In the data rows, 128 means zero.
Every row has a hidden score. In each pair, how much higher is the second row's than the first's? 15 means about the same, 30 much higher and 0 much lower. The score is a weighted sum of the row's numbers plus the product of two more (or one squared), each taken from its middle value.
[ 80 153  25 103 192 157 198 112 182 177  78 210  51 164 102 135]
[145 160 157 176 123 136 153 126 143 132 110 129 146  98 157  93]: 9
[228  95 133 115 134 133 183  70 152 108 119 128  77 109  49  66]
[144 119 118 130 122  81 142 137  94 167 171  95 164  96 146 165]: 13
[129 120 139 202 158 125 164 141 150 135 129 130 133  81 161  98]
[120 144 126 120 100 133 102 137 115 152 151  64 117  86 134 155]: 9
[113 120 115 145 142 148  99 138 123 111 128 154 123  89 101 137]
[221  78 136 108 103 126 122 101 126  79  82 119  89  89  76 102]: 8
[208 106 160 149 195 127 101 121  68  60 110 152 139 143  94 117]
[173  92 140 138 134  66  57 120  81  97 122 176 103 171 116 145]: 18
[213  82 133 107 115 136 174 106 117  83 114 128  93 115 107  94]
[116 116 135 119 129 143 116 156 119 166 154  91 119 112 134 160]: 22
[104 133 115 115 139 159 164 156 120 112 105 125 111 108 112 152]
[ 96 137 120 108 116 192 151 138 131 143 171 101 130 120 143 130]: 15
[110 157  94 164 137 101 174 128 161 132 123 145 139  99 173  62]
[143 105 115 125 120 142 104 119 120 123 142 112 146 142 129 163]: 17
[106  98  67  89 137 155 134 150 139 135  58 144  63 118 130 107]
[115 101 142 146 148 129 104 120 104 113  89  85 132 111 122 126]: 15
[ 90 162 121 138 136 179  82  94 113 166 151  89 183 121 124 176]
[ 83 109 120 108 108 132 118 105 125 154 111 120 150 137 122 129]: 13
[124 154 164 176 160 116  75 136  84 107 166 173 149 209 141 111]
[111 100 161 130  60  96 117 130 119 147 125  96 129 150 141 160]: 12
[133 142 140  99 119 144 121  87 100 119 125 136 166 141 124 161]
[128 120 142 148  95 141  85 133 107  91 126 138 134 160 144 147]: 17
[112 134 176 170 138  32 103 103  76  97 159 141 187 163 135 135]
[ 79 126  48  71 155 136 146 147 177 179  93 137 109  99 130 105]: 13
[123 125 120 124 132 145 127 113 118 167 155  84 124 108 161 178]
[127 123 130 154 101 134 130 112 162 134 149 108 138 105 174  96]: 19
[133 158 124 158 119 110 168 128 124 135 121 148 110  95 178  77]
[122 146 201 172 148 114  85 105  84  88 131 139 153 189  98 158]: 19
[ 82  85  75  83 197 136 151 127 149 182  82 182  44 142  66 114]
[ 80 138 127 103 116 145 129 124 121 184 141  72 154 111  97 179]: 7
[127 116 135 105 112 139 119  99 121 144 127  92 129 117 122 121]
[113 112 144 152 107 103 134 137 107  75 122 141 141 147 109 121]: 10
[101 136 161 110 156 109 131 157 103 176 197  74 145 106 131 139]
[114 127 140 162 123 116 201 131 184 173 147 118 105 135 164 113]: 17
[125 129 146 168 152 149  87 138 135  63  94 113 117 107 157 150]
[122 127 135 115 125 116  94 153 146 158 128  90 143 122 155 110]: 11
[ 96 126 112 104 102  90 145 157 115 188 161  84 148 100 126 167]
[139 111 130 146 146 120 124 137 113 143 121 160 172 138  98 134]: 19
[ 62 120  14 110 184  96 189 133 162 150  79 163  54 208 107 116]
[104  98  63 105 165 134 101 126 179 158  82 184  44 147  98 111]: 20
[ 92 128  93 109 153 170 131 143 144 198 146  88  78 134 130 109]
[234  81 160 129 132 142 152  71 120  87  89 135  74 107  41  95]: 4
[198  77 145  93 183 105 114 129  88  74  97 125  93 116  85 116]
[211  68 135 119 127  99 208  63 154  72  79 112  99 148  61  82]: 15
[139 123 104  89 117 124  86 144 141  96  65 131 160 114 159 121]
[ 99 138  84 121 156 166 157 157 135 126  97 152  72 128 139 115]: 26
[189  72 103 135  94 130 160  69 123 118 101 124  98 114  79 103]
[122 107 134 112 111 125 146 132 120 145 161 110 125 148 121 136]: 11
[153 158 134 162 103 137 140 121 168 117 127 147 126 106 167 135]
[132 120 203 193 128 119  84 139  73  93 115 166 188 165  97 114]: 14
[144 182 153 175  93 142 169 135 121 134 194 103 126  87 177  84]
[113 151 190 171 102 140  86 156 102  97 187 120 151 203 116 125]: 16
[118 114 128 116 103 127 122 132  98 153 113  83 117 132 106 140]
[108 174 184 190 128 129  62 140  98  75 152 134 178 201 146 177]: 18
[160 110 185 155 113 128  98 101 114  97 158 155 154 163 122 132]
[131 131 130 160 133  87 131 130 175 133 135 102 118 120 133  94]: 12
[141  77 135 127 133 122 112 131 133 136 122 141 139 165 141  95]
[136 119 158 145 127  68 123 125 126 101 117 141 166 160 119 136]: 23
[115 144 160 144 116  95 144 140 166 142 120 156 134  88 143  97]
[203  75 110 111 106 127 151 102 121  76 163  83  89 161  80 154]: 20
[125 111  87 114 161 119 155 132 159 178  81 211  55 169 102 108]
[139 137 137 151 130 138 165 145 116 136 167 116 168 107 206 101]: 8
[143 138 175 165 140 141 115 128 115  86 134 139 120 185 112 160]
[115 115 157 155 104 116 156 126 164 147 113 139 120 113 166  90]: 10
[ 91 117 103 109 124 126  97 150 105 151 157  61 161  88 146 164]
[141 121 137 156 100  86  85 120 130  90 151 141 156 188 130 173]: 23
[147 103 106 135 139 152 151 110 202 132 144 124 118 100 112  82]
[120 133 138 165 108 117 179 130 165 119 109  97  95  97 156  82]: 14
[107 151 129 120 118 141 123 122  86 134 156 110 162  74 125 146]
[120 155 106 121 149 135 158 134 132 160 167  80 107 113 147 160]: 9
[ 88  96  84  97 173 127 171 150 177 154 100 110  83 108 132 138]
[103 110  49  66 205 102 135 147 147 160  81 201  77 162  69 105]: 12
[124 120 131 105 117 148 112 108 122 161 161  75 148  87 122 126]
[121 134 103 113 127 135 148 146 119 172 169  57 163 129 137 190]: 8
[121 143 114 121 118  96 161 128 111 142 156  98 152  91 148 125]
[139  91 146 104 194 119  75 163 100 101  71 152 113 147 141 139]: 17
[171 123 193 130 140 182 121 133 125  84 138 123 120  99 146 120]
[ 95 123  56  90 170 169 155 157 150 171  95 180 104 111  95 105]: 17
[113 132  80  95 107 127 138  67 117 168 163 125 146  75 107 187]
[121 140 114 118 107 164 141 103 168 143  86 194 127 122 115 116]: 19
[ 84 104 186 175 155 113  83 108  99  67 112 162 167 158 104 154]
[142 137 140 143 145 133  43  85  83 103 150 148 156 125 106 136]: 15
[142 130 165 108 116 121 117 138 121 137 123  99 163 122 112 166]
[129 153 107 162 127 159 147  89 152 131 125 176 118 114 124  95]: 24
[122 141 123 104 120 141 111 115  87 155 170 118 131 127 139 173]
[157  88 106 139 111 105  99 139  87 105 118 128 157 151 146 126]: 12
[ 60 164 131 105 108 125 125 159 106 164 164  86 167 100 133 162]
[107 155 115 104 111 153 120 119 126 166 190  79 146 109 149 138]: 16
[102 121  76  91 169 141 130 132 158 168  85 182  78 152 108 141]
[160 112 115 154 112 150 107 152 106 114 107 164 136 117 157 140]: 16
[210  79 150 136 122 128 167  85 106  98 118 137 103  95  94 115]
[117 100 112 103 118 111 114 132 132 119  99 124 122 148 151 139]: 9
[220  81  95 116 108 160 150  89 148  91 126 115  92 146  46 116]
[105 101  30 109 155  91 101 137 168 169 103 207  21 170 108  64]: 20
[140 136 138 135 125 109  98 149  95 106 116 101 156 155 139 144]
[234  81 119 114 138 104 151  86 141  65 116 143  99 114  69 103]: 21
[103 112 124 108 109 143 108 126 125 175 192  62 146 120 149 153]
[100 126 122 136 115 126 121 100 113 134 193  91  91 117 126 146]: 15
[150 110 128  73 139 170 112 109 123 149 166 115 141 113 110 141]
[119 114 150 157 139 152  85 135  63 105 128  98 178 168  75 174]: 15
[117 127 112 144 144 115 134 122 108 147 156  73 118 127 124 169]
[153 146 153 179 111 125 191 129 140 118 137 112 138 106 176  94]: 14
[152 126 122 117 147 186 114 150 141 124 137  85 132  90 130 158]
[105 142 124  66 123 116 154 118 134 149 190  89 149 130 105 175]: 9
[122 132 116  97 116 124 126 152 119 135 137 114 132 107 137 182]
[127 106 159 133 149 144  89 129 102 121 130 136 151 157 157  94]: 16
[126 149 139 164  88 150 167 158 188 118 118 140 103 106 142  94]
[116 140 137 101 114 132 142  49  94 177 144  95 165  90 111 168]: 10
[138  87 169 116 147 124  86 115  85  88 191 135 142 174  75 139]
[ 98 130 124 113 128 139  86 163  92  95 120 146 134  97 151 100]: 15
[110 134 130 108 128 124 135 144 108 143 140  85 107 101 128 134]
[246  87 144  94  67 114 122  83 132  55 101 100  59  63  75  97]: 14
[106 150 124 107 108  95 154 143 136 143 165  62 157 147 129 168]
[142 148 117  85  96 112 152  87 109 135 164  96 141 119 131 139]: 14
[120 135 157 112 105 130 145 128 136 149 105 108 154 124  98 117]
[107 147  94  66 116 181 148 142 130 148 184  78 123  80 130 176]: 16
[155  93 131 144 142 143  77 123 102  89 121 174 114 181 111 142]
[ 96 108  86  81 166 128 104 126 107 157  62 161  85 129  86 124]: 15
[130 143 118 102 137 160 127 131 100 160 146 107 109 105 105 155]
[ 91 122  32  75 187  91 139 130 168 155  94 136  20 152  90  94]: 16
[143 110  81 105 141 194  87 155 117 132 130 115 108 106 128 128]
[107 173 138 162 137 160 165 154 154 116 114 151 148 102 185  88]: 4
[105 120 130  94  78 128 122 126  95 186 143  90 131 104 120 180]
[234  86 169 140  98 130 159 106 115  78  79 138  72 130  66 109]: 19
[149 151  90 114 149 120 116 119 132 160 162 112 120 116  85 137]
[143 125 138 157 158 135  70 123  98 114 126 145 136 172 131 135]: 20
[155 106 139 126  96 177 107 149 138 127  93 116 127 130 186 119]
[111 112 132 105 112 138 177 146 112 176 162  93 127  95 111 178]: 13
[121 145 178 143 108 140 146 159 162 120 118 128 139  78 172  78]
[114 119 115 136 123  97  76 143 130 129 126 110 117 114 124  93]: 20
[136 108  86 100 109 133 131 127 136 124 133  96 138 107 136 150]
[119 129 128 112 127 155 148 124 104 169 169  85 177 123 109 141]: 15
[ 71 149  54  67 191  90 121 126 166 145 105 146  70  93 114  96]
[155 145 122 120 106 115 126 155 115 156 116 123 113  98 109 145]: 14
[ 95 102  84  55 178 118 152 133 179 160  83 187  97 124  87 118]
[111 111 100  98 139 181 149 111 131 176 138  91 140  96 123 178]: 21
[130 144 163 177 108 107 133 153 161 114 113 126 120 107 158  91]
[161 118 156 177 113 111  91 160 104  84 126 138 155 134 105 117]: 14
[120 131 176 156 139 119 190 106 176 104 138 170 128  96 178  95]
[119 138  94 151 125  94 163 126 162 130 136 153 141 161 146  55]: 7
[129 144 149 112 106 147 117 132  98 175 156  83 173 108 142 132]
[125 136 151 213 139 138  94 127 112 106 181 150 169 194 136 127]: 21
[166 130 129 131 124 108 190 112 108  91 134 137 157  98 136  98]
[ 79 153 169 165 135  99  88 129 119 128 160 146 179 180 110 172]: 22
[117 135  98 154 139 144  97 122 117 131 127 123 130 157 174 124]
[236  77 158 134 115  98 156  86 123  84 113 134 117 121  56 122]: 16
[118 150 164 141 129 131  67  92  97  72 151 159 149 174 108 167]
[135 136 159 185 127 124 165 146 146 128 113 130 106  91 172  86]: 13
[111 157 150 192 130 146 101 116  78  88 147 172 149 191 141 122]
[124 129 148  92 115 118 130 153  90 157 135 115 152 105 124 135]: 5
[ 85 115 118 114 114  75  93 162 113 181 178  70 133 100 129 182]
[132  96 157 151 135  94 119 123 105  95 149 113 142 179 115 129]: 13
[166  92 147 102 114 143 154  93 120 143 137 117 111 137 131 131]
[136 125  96 126 118 115 114 107 135 161  93  90 113 134 119 134]: 17
[122 137 172 155 127 104  94 109 114  87 130 194 168 192 117 100]
[101  99 110 100 107 139 164 116 122 160 152  64 133  87 125 117]: 13
[142 122 116  82 102 162 115 102 138 119 106 165 110 102 149 151]
[145 154 160 116 127 116 113 135 126 137 103 158 163  86 152 113]: 12
[116 107 147 124  97 106 108 158 130 142 100 145 146  87 129 114]
[ 58 123  68  82 164  59 145 153 165 184  57 168  76 171 128 121]: 15
[110 136  95  91 158 124 136 119  94 176 161 105 161 120  97 167]
[159 137 154 172 141 140  81 129  88  89  95 116 153 134 153 132]: 18
[126 111 122 119 143 124  91 136 118 150  93 158 111 173  98 124]
[112 122 156  92 124 102 108 140 135 163 187 115 124  72 114 159]: 9
[231  97 167 109 115 151 138 110 119  80 133 149  45  98  94 108]
[110 145 131  98 111 126 135 125 120 129 179  80 158  89 133 149]: 8
[132 124 109 165  97 146 136 149 138  96 139 164 117  95 182  68]
[ 97 132 128 168 148 111 151 138 169 157 131 159 101  98 157  95]: 19
[114 114  74  75 150 118 125 155 136 146  84 181  57 100  72  77]
[ 90 141 162 117  93 109 114 131 102 178 214 104 178 115 145 141]: 11
[ 98 137  60  60 170  76 113 140 163 162 107 143  87 101 133 113]
[131 147 171  96 125 112  92 118 111 173 214  65 142 121 111 202]: 2
[155 123 132 111 121 160 128 103 101 121 144 120 149 116  86 153]
[125 132 150 139 135 103 106 134 141 116  99 152 106 114 157 122]: 14
[143 123  99 127  75 103  95 123 112 130 127  91 156 133 130 139]
[113 125 122 104 104 118  97 131  83 174 192  92 131 149 142 187]: 14
[ 65 127  48  97 177 119 137 153 168 168  83 160  76 175  91  97]
[110 131 167 106 129 142 147 128 131 147 175  70 133 102 157 175]: 10
[105 119  87 105 164 154 123 162 129 154  88 164  92 148  87 120]
[ 70 121  89  79 141 130 133 109 190 178 110 156  96 166  75 134]: 13
[138 142 180 149 143 134  83 115  93  76 137 174 130 174 152 110]
[109 136 148 175  80 122 168 139 167 116 106 118 139  87 194  92]: 13
[ 74 123  95  56 157 125 149 152 148 158  55 176  53 130 122 143]
[ 97 114 134 144 134 152 111 131 125 114 140 133 119  87 125  92]: 19
[115  98  69  72 153  71 142 168 131 165  52 169  86 120 118 126]
[127 153 136 132 108 140 156 137 151 159 151  87 120 105 126 142]: 15
[122 119 136  93 112 108 120 148 136 150 138  83 142 137  79 136]
[117 102 154  83  99 148 123 137 119 125 131 122 144 115  91 209]: 22
[135 134 112 193  96  74 169 126 170 110 116 147 165  81 172 104]
[126 139 158 119 111 124  85 125 104  87 154 136 148 170 121 141]: 9
[101 144 106 110 137 118 139 127 107 163 130 123 143 124 128 141]
[153 124 165 140 144 134  93 125  72  92 152 147 170 148 110 148]: 17
[155 163  97 112 139 128 104 148  92  90 114 128 135 121 138 127]
[173 140 151 136 115 150  95 132 126 111 127 141 192 172 136 115]: 14
[148 116 112 106 147  98 189 130 136 129 129 149  69 157  82  82]
[129 168 122 174 107 150 133 157 167 126 131 141 139 130 172 108]: 18
[136 156 179 176 116 109  88 108 133  96 164 113 133 193 150 120]
[136 148 113 111 110 129 132 161 100 159 155  63 141  74  98 134]: 17
[107 138 124 110 102 135 105 135 106 108 113 118 160 112 112 103]
[ 87 128  81  84 172 136 144 102 143 169  72 185  64 135 106 113]: 28
[107 136 139 132 146 120 100 126 107  88 119 136 141 175 115 125]
[150 122 160 142 125 136  54 142 122  78 151 122 153 195 148 154]: 17
[142 174 128 167 118 133 133 133 161 119 157 136 127 130 168  80]
[123 157 108 129  93 131 133 123 126 153 175  96 164 116 147 171]: 13
[164 107 185 132 110 153  60 116  96  75 142 133 168 138 115 151]
[147 138 174 113 101 175 153 108 128 150 152  78 107 118 106 125]: 15
[151 138 154 120 130 146 135 124 140 139 142  71 118 144 138 150]
[144 117 175 135 130 122 118 142 135  98 163 138 128 127 127 143]: 21
[107 168 137 118 104 115 112 161  96 154 119 112 146 123 114 138]
[191  52 152 137 139 128 114  87 130  69 132 119 113 116  36  84]: 8
[221  91 145  52 123  85 203  58 143  87 149 156  69 145  41 101]
[103 163 160 144 107 173 110 100 107 162 166  59 160 152 156 153]: 6
[143 165 116 110 145 155 130 150 110 134  98 115 144 114 172 123]
[ 70 113  41  58 130 113 125 152 150 188 102 159  35 131 119  78]: 24
[132 110  89 109 182 136 134 155 144 144  82 124  96 129 138  94]
[215  72 135 144 130 142 166 109 118  99 159 127  98 109  55  79]: 10
[104 116 107 146 145 119  48 136  97  96 178 141 158 175 100 166]
[141 150 186 171 134 132  94 134 132  97 125 130 131 193 136 186]: 12
[148 128 143 170 105 136 103  98 115  78 123 179 168 178 104 138]
[230 107 124 122 101 160 164  53 120  83  96 133  76 156  41  88]: 8
[133 153 129 129 109  87 102 108  97 171 165 105 144 112  96 152]
[125 159  99 109 106 120 159  96 126 163 159  96 168 125 107 135]: 16
[145 146 171 194 114 117  78 121 116  71 156 176 158 156 137 127]
[124  97 153 126 122 150  92 146 120 123 169 118 155 156 140 113]: 5
[139 116 117  96 104 164 135 133 111 135 185 112 113 106 143 152]
[114 155 143 150 134 134 150 150 167 129 122 176 131  95 149  93]: 16
[148  99 146  94 168 119 111 129 109 121 144 129 105  99 134 176]
[139 116 169 125 132 131 152 121 117 149 169  97 131 108 111 126]: 16
[ 77 102  80 100 196 120 163 164 150 169  67 183  59 119 139 120]
[ 99 142  94 185 117 102 182 113 167 125 131 160 113 137 190  91]: 15
[ 63 130  89 114 152 134 141 150 140 163  74 197  87 139 123 121]
[131 122 190 186 130 102 139 153 126  75 155 178 163 177 163 122]: 18
[130 141  83 151 146 120 108 145 107 137  44 118 167  97 115 116]
[168 134 170 168  86 144 140  84 125 123 193 122 127 171 128 117]: 15
[104 124 157 160 134  83 150 150 159 130 137 178 103  91 187  82]
[157 107 142  93 129 143 124 111 113 118 108  91 148  96 115 138]: 11
[133 179 124 191 114 151 161 133 190 143 139 123 109  90 168 102]
[231  81 195 104 118 124 174  86 136  77 105 143 105 109  80 110]: 20
[127 141 110  89 113 131 146 140  96 217 177  96 154 118 145 163]
[113 170 152 194 137 141 179 127 156 125 118  96 138  96 171  90]: 20
[127 119 132 105 119 135 113 150 106 122 169  91 134 153 109 162]
[135 134 167 172  95 177 160 133 152 114  96 169 121 102 178 113]: 21
[118 126 133 120 122 155 118 108 100 138 112 133 137  98 169 130]
[201 109 157 112  91 101 167  64 105  86 109 115  81  72  62 109]: 13
[121 161 127 163 121 119 157 141 126 125  99 155 130  86 194  84]
[ 88 116  59  63 196 151 123 118 155 150  20 158 101 139 108 127]: 15
[ 72 106  73  57 144 170 138 140 156 158  83 164  36 160  90 106]
[157 154 100 105 109 130 164 134 107 161 120  83  98  96 133 114]: 11
[145 116 164  90  99 165 157 105 104 133 135 121 166 126 145 175]
[126 138  99 116 131 104 123 146 133 135  96 125 118 137 132 130]: 15
[134 138 122 148 136 169 100 168 120 127 111 127 129 109 114 142]
[ 93 123 163  99 127 136 136 129 128 152 154 107 131 126 121 158]: 8
[137 128 177 173 119 146  70 141  87  64 123 146 131 148 142 154]
[128 136  67  93 160 149 142 147 155 163  97 182  84 122 138 132]: 12
[131  90 160 132  93 138 168 112 128 171 107 129 125  97 116 145]
[132 125 142  71 135 162 135 111  98 121 135 125  97 107  72 128]: 11
[ 96 127 173 165 149 164 156 137 158 123 134 151 143 109 168 102]
[187 102 182 139 140 140 104 131 103  84 117 149 115 164 117 159]: 17
[111 167 154 173 124  67 108 100 115  91 152 133 143 169 131 128]
[134 155 195 162 108 115  75  92  99  92 119 151 137 207 140 111]: 11
[ 95 145 114 153 104 176 110 107  82 147 130 126 131 108 124 172]
[147 128 138 140 119 121 114 114 107 114 129  71 144  81 126 143]: 9
[ 95 132  94  77 168 126 125 114 148 168  96 175  79 168 114 131]
[118 161 100 119 157 135 133 131 124 169 209  83 134 120 105 146]: 12
[105 116 134 145 135 112 109 155  77 104 137 159 158 208 125 149]
[ 94 146  71  95  85 116 159 129 159 185 187 140 129 131  92 151]: 17
[161 118 144 163 128 128  27 140  81  89  97 148 152 154 134 169]
[175 138 119 145 114 119 166 117 155 138  97 114 123  83 140 147]: 10
[180  80 158 137 126 142 173 100 115  80 100 134  85 123  83  97]
[107 129 167 157 114 133  65  83 109  78 161 119 132 159 114 178]: 21
